Each row is where one point has got to under a steady rotation. How many ticks took it there?
The counts run from 0 to 122.
[100 103 146 131 175 138 131 113 128 101 128 145 119 169 151 147  89 102
  96 119 186 127 102  80 128 140 108 106  88 107 118 155 120 182 141  99
 154]	19
[129 140 191 146 118 156 101 134  75  63 170 115 119 101 115 150 135  84
 161 144 144 126 142 101 146 155 146  92 146  97 151 150  84 131 132 139
 142]	10
[144 129 133 121 103 133 131 143  98 145 112 110 130 136  61 145 109 179
 139 161 164 118 136 102 148 126 114  52 152 123 146 138  87 128 175 115
 167]	50
[134 117  80  96 129 154 109 133  96 122 127 137 125 162 147 135  66 154
 144 160 111 130  97  95 150  62 122 125 155 125  98 169 142 124 123  96
 125]	82
[170  85 148 106 161 155 127 131  99 105 129 157 105  72 133 165 121 115
 137 133 100 138 138 152 129  79 165 140 164  99 117 173 130 142  87 116
  94]	2
[127 159  82 149 135 136 141 153  53 124  99 114 117 133 140 149 112 126
 168 130 149 143 170 125 154 134 158  72 168  96 128 104 135 112 175 130
 156]	116
[139 111 120 105 111 118 145 139 104 107 133 145 119 165 105 137 121 173
 114 138 149 128  68  99 170  68 122  93 137  77 151 151  96 160 149 147
 115]	45
[115 143 130 138 198 146 147 114 114 158 107 140 131 137 163 147 133  62
 126 129 174 123 160  91 115 159 118  81 147 120 134 126 117 142 139 116
 165]	23
[155 133  88 111 124 137 103 131  85 110 108 124 121 166 127 121  74 149
 126 190 115 145  98 118 146  58 154 122 140 114  79 146 106 118 126 115
 134]	83
[137 156 118 155 132 134 127 134  81 121 127 130 136 104 133 153 107 122
 172 128 131 145 187 124 118 155 185  72 160 102 114 133 127 125 171  97
 163]	117
[119 124  84 142 168 110 131 117  87 101  85 125 117 112 120 142 101 127
 144  99 148 123 126 130 135 141 198 101 129  62 125 149  98 154 163  93
 139]	113
[ 93 134 102 129 164 136 132  99  68 117  96 135  91 109 156 145 115 105
 163 102 143 124 137 119 135 125 163 102 155  70 141 164 111 161 154  87
 129]	114
[144 110 149 128 171 124 100 169 117  63 153 108 125 135  84 137 101 128
 108 114 188 128 128 137 170 191 132 149 104 133 143 117  97 157 109 127
 114]	100
[126 100  69 145 182 113 137 145  91 101  88 113 138 143 119 146  85 144
 146  91 160 127 117 133 143 119 168  97 112  69 101 121 124 153 168 124
 135]	112
[146 101 159  95 165 147 103  92 113 139 159 149 101 129 113 141 126 165
  91 138 151 138 175 100  87 106 101  88  96 148  94 161 135 160 125 106
 149]	56
[136 145 159 146 141 163 134 126  89 151  89 131 100 117  90 143  89 136
 121 181 173 146 119 155 125 118 155 126 162 145 104 172  79 152 134 112
 135]	88
[157  82 130 111 150 167 131 145  72 101 140 129 102 109 149 171 142 107
 142 130 115 137 123 132 155  45 140 144 153 100 134 154 147 129  94 156
  81]	3
[167 114 125 110 145 140 113 126 101 129 129 111 130 149 102 134 133 174
 114 177 137 139 190 110 140 104 106  62 110 151 103 126 140 102 135 134
 170]	54
[181 128 183 145 163 168 116 162 106 143 146 114 133 102  89 166 129 122
 126 184 153 152 171 149 133 134 147 108 163 169  93 141 119 115 112 134
 144]	92
[138 167 155 113 188 137 111 151  79 166 135 169 110 158 140 150 114 138
 100 106 177 104 160 128 113 138  65 126 108 128 120 105 141 160 112 145
 133]	61
[135  91 176 133 111 153 121 173  86  77 169 102 163 152 114 148  96 125
 161 144 143 121 136  80 173 135  92  99 142 126 151 145 146 124 155 140
 154]	12
[167 155 155  85 111 125 165 145 125  85 148 194 139 106 119 130 129 141
 145 131  82 138 124 111 140 137 171 110 186  91 153 161 129 143 114 118
 109]	39
[146 125 131  91 137 145 124 101  92 138 128 127 121 155 121 150 140 140
 115 170 129 131 177  84 155  87  62  65 127 146 141 156 145  88 133 132
 164]	53
[124 139 108 151 142 174 132 139  79 157 127 143 107 155 150 151  77 145
 129 161 177 136 107 113 114  63 114 116 159 130  92 141 103 154 136 138
 113]	86
[163 165 148 114 165 113 118 191  86 159 113 140 123 160 105 137  97 158
  91 111 178 111 164 142 137 164  83 143 122 131 118 101 142 141 134 141
 134]	62
[142 163  80  92 144 118 159 154  78  98 118 135  93 131 133 142 138 168
  97  80 143 158 141 148 177 143 143 134 153 102 138  89 150 155 122 132
  95]	33
[126 127 105 108 187 138 137 122 111 113 145 161 112 101 147 150 139 166
 101  73 149 163 154 127 112 133 169 120 139 111 108 122 158 187 110  96
 111]	31
[126 119 119 128 197 131 165 150 112 171  93 132 144 153 155 155 111 106
 125 114 173 133 160  96 144 151 102  96 152 131 129 115 158 131 152 112
 158]	24
[184 151 129  98 109 108 156 180 111  95 143 176 148 124 104 142 107 158
 139 124 102 137 141 125 155 166 165 119 185  97 144 131 120 131 133 122
 123]	38
[142 182 123 117 142 137 144 142  88 106 152 185 112 109 152 145 156 127
 133  95 133 142 157 123 127 161 172 108 172  92 142 113 109 177 107 133
  96]	35
[174 125 115  97 118 126 137 170 111  88 149 159 159 156 133 141 134 148
 133 145  94 127 104 104 163  75 133  91 166  85 131 116 145 119 113 165
 115]	41
[161 106 149 123 122 124 134 135 140  99 173 172 158 134 117 133 136 162
 136 149 108 129  87 100 108  86 176  69 139  85 121 151 108 173 125 134
 117]	43
[120 120 128 113 125 160 156 123  64 125 131 140 128 116 165 155 100 137
 143 112 120 161 166 107 157 107 126 110 185 133 121 156 182 124 162  92
 154]	119
[159 102 146 119 156 138  93 105 124 130 148 139 129 127  99 138 126 161
 103 170 135 139 181 117  93 116 125  57  99 151  80 143 125 134 124 116
 166]	55
[133 109  96  92 205 141 152 113 108 144 111 135 122 129 171 154 164 114
 111 105 136 162 180 122 162 120 120  98 144 120 115 116 193 122 114 116
 135]	28
[108 157  83 116 144 140  78 175  97 147 152  96 152 153 139 118 119 167
 159  96 147  99  94 110 167 131 136 119 156  85 152 108 127 159 136 121
 110]	74
[183 136 162  97 200 107  93 183 136 143 139 137 174 126 106 123 153 150
 122 120 125 121 147 141 137 138 165 129 131 102  96 116 162 113 103 137
 138]	67
[119  83  69 148 193 135 117 150  97 115 115 115 141 156 158 153 107 130
 154  90 160 111 113 113 139 102 138  96 116  70 115 121 141 150 151 134
 124]	111
[128 145 142 118 121 122 133 106 107 116 131 140 114 133 102 134 157 134
 130 168 161 121 101 106 126 105 163  53 139  82 144 143  47 156 136 145
 136]	47
[162 175 143  89 182 117  99 114  98 124 121 143  84 146 108 119 129 134
  59 144 167 129 176 148 117 130 120 112  87 132  96 130 107 145 100 134
 147]	59
